128 stands for zero in the data rows.
Here is a table of points, one per row:
array([181, 126, 120,  15, 190, 109,  37, 113, 153,  41,  57,  78,  82, 117, 189,  67,  78,  90,
       199, 178, 143,  41,  49, 125, 131, 162,  67, 166, 177, 109, 170, 149, 138,  96, 173, 217,
       154, 140, 129])
array([141, 151, 162, 166, 134, 106, 164, 235, 124,  25,  77,  89, 144,  95, 108, 134, 157, 186,
       119, 189, 148, 129,  81, 102,  87, 143, 128, 156, 141, 161,  89,  76, 112, 152, 102, 117,
       132,  59, 145])
array([ 58, 159, 143, 103, 123, 120, 145, 129, 124, 166, 203, 185, 126, 140, 127,  96, 107, 118,
        91, 153,  27, 139, 154, 144,  94, 134, 128,  92,  73,  82, 163, 134, 112,  75, 208,  87,
       127, 120, 158])
array([ 84, 145, 136,  92,  85, 119, 154, 144, 201, 108, 118, 125, 167, 148,  85, 189, 115, 112,
       126, 160,  69, 141, 134, 112, 125, 159,  88,  86,  88,  97, 148, 135, 106, 168, 118, 121,
       141, 106, 148])
array([128, 148,  77, 132, 126, 152, 185, 165, 126, 165, 174, 188, 144, 188, 135,  78, 127, 148,
       152,  94, 182, 150, 171, 130, 109,  61, 120,  72, 129,  99, 169, 153, 146, 119, 138, 103,
       149, 164, 126])
array([ 72,  72, 159, 131, 177, 183,  95, 135, 106, 164, 192, 189, 136, 128,  66, 176,  66,  70,
       143,  73, 169, 120, 209, 143, 150, 134, 125, 138,  85, 103, 141, 109, 212, 153, 118, 135,
       185, 103,  29])
array([132, 159, 164,  93,  88, 113, 165, 178, 192, 137, 121, 154, 147, 127, 128, 185, 106, 138,
       105, 146, 125, 132, 114, 104,  87, 156, 123,  96,  78, 118, 133, 114, 133, 109, 118, 111,
        94, 125, 144])
array([147, 121, 145, 178, 117, 210, 106, 119, 144,  65,  63,  63, 172,  92, 115, 134, 170, 154,
       112, 225,  69, 122,  99,  96, 133,  99, 144, 116, 183, 115,  64,  74, 122,  57, 122, 125,
       119,  91,  87])
array([184,  76, 162, 192,  74, 120,  71,  78, 127, 134, 129, 159,  91,  77,  75,  43, 205, 183,
       113, 189,  87, 124, 126, 153, 183, 177, 125, 147, 153, 165, 137, 145, 215, 102,  48, 136,
       131, 148,  18])
array([117, 137,  99, 128, 153, 155, 172, 142, 104, 187, 127, 192, 178, 137,  99, 131,  92, 107,
        77,  75, 188, 118, 193, 174, 160, 121, 141, 110, 135,  97, 125, 163, 174, 159, 139, 135,
       152, 148, 111])
array([ 98, 134,  50,  81, 106, 184, 122, 202,  90, 122, 156, 170, 208, 157, 123, 163, 157, 133,
       128, 110, 141, 145, 128, 101, 131, 111, 163,  82,  61,  89, 185, 133, 132, 154, 170, 135,
        78, 146, 107])
array([108, 158, 167,  92, 101, 119, 153, 137, 166, 134, 124, 144, 113, 150,  96, 193, 125, 151,
       100, 150,  84, 151, 120,  67, 128, 152, 123, 129, 133, 122, 121,  88, 120, 129, 194, 116,
       110, 133, 139])
array([191, 164, 209, 192, 144, 161, 160, 141,  96, 118, 101,  80, 194,  69,  90, 101, 197, 173,
       180, 114, 148, 140,  76, 133, 101, 220,  78, 169, 179, 122, 104, 126, 120, 204,  79, 118,
       124, 109, 139])
array([178,  71,  88, 116,  73, 157,  88, 125, 158,  97,  79,  34, 101, 126,  60, 121, 161, 173,
        99, 157, 128, 104,  78,  96, 181, 151, 125,  98, 183, 155,  73, 136, 206, 148, 125, 122,
       100,  57,  75])
array([135, 146, 144, 158,  91,  22,  88,  98,  58, 128, 126, 109,  95, 143, 200,  91, 131, 108,
       124, 112, 211, 164, 125, 125, 131,  91, 152,  80, 179,  73, 137, 143,  66, 150,  97,  94,
       119, 154, 181])
array([134, 171, 186,  81,  73, 116, 201, 136, 167, 118, 134, 114, 119, 131, 102, 170, 141, 108,
        94, 137, 127, 134, 136,  90, 117, 135, 113, 111,  62, 114, 132,  94, 113, 121, 165, 144,
        85, 135, 132])
array([100, 150,  73,  54, 125, 109, 138, 110, 166, 130, 141, 134, 117,  32, 154, 184, 199, 185,
       110, 122, 149, 160, 126, 151,  97,  71, 126, 166,  94, 204, 146, 105,  84, 141, 178,  60,
       131, 132, 157])
array([151, 116, 142, 149, 103,  96, 113,  73, 111, 146, 126, 137, 101,  87, 170,  51, 129, 141,
       164,  83, 155, 127, 133,  81, 135,  15, 225, 108, 130, 118, 137, 184,  37, 244, 101, 129,
        83, 149, 188])
array([244, 159, 235, 161, 137, 168, 138, 153,  77, 131, 131, 120, 195, 138, 107, 100, 177, 122,
       146, 141, 107, 160, 126, 168,  93, 154, 110, 224, 187, 255, 116, 134, 110, 132, 103, 127,
       168,  91, 164])
array([ 97, 132, 148,  86, 115, 104, 163, 191, 197, 123, 128, 139, 143, 147, 111, 169, 141, 132,
       135, 146, 116, 149, 128,  84,  81, 144, 112, 126, 144,  99, 101,  97, 123,  99, 147, 118,
        79, 107, 141])
array([102, 173, 137, 133,  64, 111, 174, 157, 170, 112, 133, 132, 137,  96, 137, 198, 117, 133,
       123, 136,  39, 147,  97,  73, 115, 111, 142, 175, 132, 145, 148,  96, 123,  84, 161, 121,
        56, 116, 138])
array([110, 119, 135, 182, 228, 137, 181, 106,  69, 138, 112, 110, 159, 180,  95, 108,  50,  64,
        78, 151, 199, 150, 101, 150, 135,  86, 136, 153, 139, 144,  95, 198, 147, 167, 115, 114,
       139, 180, 100])
array([100,  89,  73, 169, 158,  73,  83,  62,  84, 163, 148, 151,  31,  88, 219, 128, 163, 141,
       184, 131,  70,  63, 159,  83, 139, 160,  25,  65, 121, 213,  46, 163, 123, 105,  74, 221,
        81, 174, 136])
array([104, 103,  74, 197, 130,  68,  75,  61,  91, 155, 157, 140,  63,  86, 148, 114, 134, 165,
       255, 130,  97,  27, 155,  84, 163, 174,  73,  87, 141, 192,  67, 188, 107,  25, 100, 204,
       101, 179, 148])
array([139, 156,  97, 158, 175, 102, 174, 126,  96, 132, 121,  93, 108, 186, 124,  73,  52,  87,
       159, 148, 152, 172, 126, 204,  68, 106, 199,  79, 178, 137, 107, 160, 128, 202, 103,  94,
       150, 155, 131])
array([ 50,  36, 201, 151, 115, 181, 132, 154,  95, 133, 132, 122, 138, 203, 144, 152, 133,  83,
       122,  97, 156,  86, 121, 234, 226, 132, 136, 245, 145, 127,  59, 144, 162, 178,  65, 152,
       255, 188,  79])
array([ 92, 120, 112, 135, 186, 145, 107, 134, 113, 161, 210, 143, 186, 177,  80, 128,  89, 110,
        42,  51, 165, 105, 182, 157, 146, 108, 150, 114, 119,  94, 125, 121, 169, 140, 123, 147,
       132, 154,  89])
array([168, 170,  89, 152, 116,  78, 127,  32,  79, 108, 112, 121,  89, 174, 213,  97, 108,  92,
       146, 116, 157, 170, 108, 141, 112,  72, 188,  71, 154,  62, 107, 168,  93, 141,  83,  90,
       174, 120, 155])
array([117, 138,  69, 100, 104, 130, 120,  96, 127, 219, 178, 157,  99, 112, 148, 114, 137, 130,
       109, 103, 148, 152, 207,  64, 101, 117, 185, 161, 132, 108, 191, 138,  80, 117,  94,  78,
        91, 179, 192])
array([133, 158,  77, 136, 153, 103, 131, 128, 111, 140, 121, 122, 102, 178, 104, 103,  97,  88,
        60,  28,  54, 160, 132, 168,  76, 115, 129,  78, 136, 111, 174, 184,  98,  39, 143,  86,
       190, 188, 143])
array([146, 126, 116, 133,  71, 217, 107, 113, 133,  79,  44,  53, 147,  93,  95, 125, 131, 181,
        92, 140, 110, 129,  65, 134, 137, 108, 127, 135, 148, 128,  67,  51, 170,  50,  95, 131,
        83,  63, 133])
array([159,  19, 123, 109, 224, 158,  87, 160, 172, 127, 127, 128, 115, 119, 152, 159,  94,  93,
       167, 123, 133, 129, 122, 136, 231, 155, 101, 125,  90,  85, 206,  59, 173, 127, 186, 182,
       181,  71,  97])
array([ 64, 152,  99,  74, 114,  94, 133,  88, 141, 121, 129, 137, 134,  81, 181, 147, 190, 198,
       128, 114, 151, 174, 153, 135,  80, 115, 182, 194,  38, 196, 172, 121, 107, 121, 189, 102,
       118, 117, 162])
array([188,  97, 145, 124, 180, 129,  64, 130, 185, 126, 121, 139,  70, 155, 174, 129,  78,  57,
       156, 130, 146,  35, 119, 213, 169, 202,  64, 197,  84,  94, 196,  71,  92, 142, 178, 182,
       141,  50, 129])
Along one direction, these points spread out more than along any other. Take the direction at right angles to it along which they spread out most. Then take the direction at right angles to both along which they spread out most. Go by this last direction. Where along it does each point below lie, from 0 to 99? The average is 50, and the first point in the table lies past the average. One standard deviation of the points above along it is 16.
array([117, 137,  99, 128, 153, 155, 172, 142, 104, 187, 127, 192, 178, 137,  99, 131,  92, 107,
        77,  75, 188, 118, 193, 174, 160, 121, 141, 110, 135,  97, 125, 163, 174, 159, 139, 135,
       152, 148, 111]) 34
array([139, 156,  97, 158, 175, 102, 174, 126,  96, 132, 121,  93, 108, 186, 124,  73,  52,  87,
       159, 148, 152, 172, 126, 204,  68, 106, 199,  79, 178, 137, 107, 160, 128, 202, 103,  94,
       150, 155, 131]) 56
array([ 50,  36, 201, 151, 115, 181, 132, 154,  95, 133, 132, 122, 138, 203, 144, 152, 133,  83,
       122,  97, 156,  86, 121, 234, 226, 132, 136, 245, 145, 127,  59, 144, 162, 178,  65, 152,
       255, 188,  79]) 27
array([188,  97, 145, 124, 180, 129,  64, 130, 185, 126, 121, 139,  70, 155, 174, 129,  78,  57,
       156, 130, 146,  35, 119, 213, 169, 202,  64, 197,  84,  94, 196,  71,  92, 142, 178, 182,
       141,  50, 129]) 37
array([110, 119, 135, 182, 228, 137, 181, 106,  69, 138, 112, 110, 159, 180,  95, 108,  50,  64,
        78, 151, 199, 150, 101, 150, 135,  86, 136, 153, 139, 144,  95, 198, 147, 167, 115, 114,
       139, 180, 100]) 42
array([ 84, 145, 136,  92,  85, 119, 154, 144, 201, 108, 118, 125, 167, 148,  85, 189, 115, 112,
       126, 160,  69, 141, 134, 112, 125, 159,  88,  86,  88,  97, 148, 135, 106, 168, 118, 121,
       141, 106, 148]) 39
array([128, 148,  77, 132, 126, 152, 185, 165, 126, 165, 174, 188, 144, 188, 135,  78, 127, 148,
       152,  94, 182, 150, 171, 130, 109,  61, 120,  72, 129,  99, 169, 153, 146, 119, 138, 103,
       149, 164, 126]) 48
array([ 98, 134,  50,  81, 106, 184, 122, 202,  90, 122, 156, 170, 208, 157, 123, 163, 157, 133,
       128, 110, 141, 145, 128, 101, 131, 111, 163,  82,  61,  89, 185, 133, 132, 154, 170, 135,
        78, 146, 107]) 37
array([184,  76, 162, 192,  74, 120,  71,  78, 127, 134, 129, 159,  91,  77,  75,  43, 205, 183,
       113, 189,  87, 124, 126, 153, 183, 177, 125, 147, 153, 165, 137, 145, 215, 102,  48, 136,
       131, 148,  18]) 57
array([104, 103,  74, 197, 130,  68,  75,  61,  91, 155, 157, 140,  63,  86, 148, 114, 134, 165,
       255, 130,  97,  27, 155,  84, 163, 174,  73,  87, 141, 192,  67, 188, 107,  25, 100, 204,
       101, 179, 148]) 88
array([ 72,  72, 159, 131, 177, 183,  95, 135, 106, 164, 192, 189, 136, 128,  66, 176,  66,  70,
       143,  73, 169, 120, 209, 143, 150, 134, 125, 138,  85, 103, 141, 109, 212, 153, 118, 135,
       185, 103,  29]) 20
